(in the rows, 128 means zero)
Named moves, each a turn or a mirror, and the order they were made in; the first pair answered:
move j_903:
[ 94 155 116 138 129 124 111 100 145 125 152 142 169 127 105 121 138 149] |-> [ 91 154 119 140 128 125 109 104 147 123 153 143 169 129 106 120 141 149]
[ 63 149 131 145 111 115 125 113 122 132 154 141 145 147  96 123 137 168] |-> [ 81 158 121 130 110 115 136 107 133 129 149 149 161 131  96 150 122 178]
[128 142 153 143 102 155 114 123  72 122 132  79 107 225 115 140 123  88] |-> [176 164 123 102  97 156 138 109  96 114 121 101 142 184 125 201  79 115]
[108  94 107  81 137 182 111 131 155 114  84 140  88 105 140  83 123 114] |-> [114  96 102  76 135 185 115 128 161 115  84 143  92 100 139  91 117 117]
move j_5:
[145 127 129 121 107 147 139 132 129 131 124 121 117 152 129 148 107 110] |-> [148 126 125 110 111 154 135 137 132 129 114 124 116 140 128 142 105 117]
[180 151 146 136 131 102 158 138 122 133 135 127 150 106 128 168 106 151] |-> [179 154 146 130 134 108 156 139 125 129 127 131 153  99 126 161 106 161]
[131 161 130 180 101  96 135  80 148 124 169  97 166 152 116 148 127 119] |-> [155 146 125 171  98  98 143  88 152 134 161  92 154 157 128 169 113 106]
move j_254:
[146 129 103 118 137  95 124 119 137 121 133 125 147 113 149 176  99 106] |-> [141 132 101 120 138  92 123 119 144 117 135 131 153 107 145 172 103 114]
[117 149 171 130 135 145 122 102 104 115 107 126 133 140 133  93 125 143] |-> [121 145 169 129 132 147 122 102  98 119 104 120 127 147 134  98 124 136]
[ 71 108  91 122 113 142 113 108 156 136 136 132  89 133 135 129 134 111] |-> [ 61 118  96 126 124 132 116 113 165 131 140 148 105 114 127 116 143 129]
[150 150 116  92 131 122 162 125 137 109 108 153 148  61 117 120 102 177] |-> [166 151 137 105 145 107 164 140 120 120 109 143 143  64 117 116 106 177]

Each pair is 2 to 3 moves apart.
[ 68 134  89 144 106 142 116  90 165 117 144 163 143 130 138 145 149 125] |-> [106 113  81 130 101 139 129 100 171 138 137 151 123 139 154 183 125  98] -> j_5 then j_5 then j_5
[123 126  92 110 101 162 127  90 142 116 122 135 137 149 134 162  99 105] |-> [106 138  95 101 107 170 122  89 145 102 112 145 146 132 126 134 109 127] -> j_5 then j_5 then j_5
[157 128 136 126 129 125 126 140 110 136 119 120 121 125 133 138 115 120] |-> [129 113 119 122 114 144 115 124 119 126 121 123 111 140 136 136 119 105] -> j_254 then j_903 then j_254
[138 142 155  76  93 135 115 124 114 104 106 107  94 148  99 113 109 123] |-> [124 151 158  83  96 132 109 121 109  99 111 111  99 145  90 102 117 133] -> j_5 then j_5
[110 172 140 173 137  53 126 153 117 145 170 169 149 132 101 110 139 140] |-> [170 179 129 152 134  57 149 154 114 150 157 159 155 125 113 162 101 138] -> j_254 then j_903
[133 161 108 119 120 155 128 100 106  90 133 129 172 111 113 134 100 143] |-> [105 152 140 156 133 141 110 118  85  95 142 119 151 132 104  85 136 136] -> j_254 then j_903
[135 117 102 121 104 131 142 103 142 135 144 124 147 143 118 172  95 124] |-> [ 88  95 119 142 112 137 117 109 134 131 144 118 118 165 112 112 131 109] -> j_5 then j_903 then j_254
[185 124 143 118 160 118 147 154 113 148 104 118 120 104 139 129 108 135] |-> [172 131 154 123 161 125 137 150  95 140 100 111 120 107 125 103 120 145] -> j_5 then j_5 then j_254
[138 147 125 112 136 142 125 138 124 121 123 157 154  88 130 141 114 151] |-> [102 130 148 155 135 129 102 148 104 134 144 135 120 134 123 105 150 117] -> j_903 then j_5
[119 111 152 148 144 103 128 152 129 145 134 126 104 131 136  95 146 117] |-> [134 101 145 138 145 107 133 158 133 146 125 124  98 127 142 104 136 112] -> j_5 then j_5 then j_5
[112 123 108 154 129  96 149 120 168 142 149 164 142 123 140 162 129 114] |-> [100 116 130 171 135  90 139 130 154 149 152 153 128 138 136 134 148 108] -> j_903 then j_254
[122 154 152 146 138 131 122 131  93 116 132 129 145 144 106  98 140 154] |-> [136 143 153 152 128 133 124 137  83 130 132 111 130 167 114 116 130 131] -> j_254 then j_5
[105 154 116 100 108 145 116 114 148 113 117 146 130 112 117 140 112 140] |-> [ 89 150 151 133 127 128 106 134 126 124 126 132 114 129 109  95 142 138] -> j_903 then j_254 then j_254
[137 126 109 103 124 148 125 102 112 109  92 140 129 123 128 141 109 151] |-> [103 136 123 129 125 141 110  96 101 103 108 142 135 134 116 115 135 156] -> j_5 then j_5 then j_903
[158 113 108  90 128 152 165 138 156 139 107 126 100 128 154 141  72 112] |-> [ 86 154 124 109 142 154 141 116 145 102 117 155 137 107 113  66 117 166] -> j_5 then j_5 then j_5
[129 115 146 157 125  81 117 145 107 146 157 121 138 150 123 112 143 125] |-> [154 101 135 135 116  98 123 146 109 155 141 110 117 160 139 130 121 103] -> j_254 then j_5
[126 121 102 124 103 142 168 117 141 106 151 106 148 127 123 178 125 117] |-> [129 124 102 103 115 156 167 120 145  91 134 115 154 103 118 155 121 138] -> j_5 then j_5 then j_5
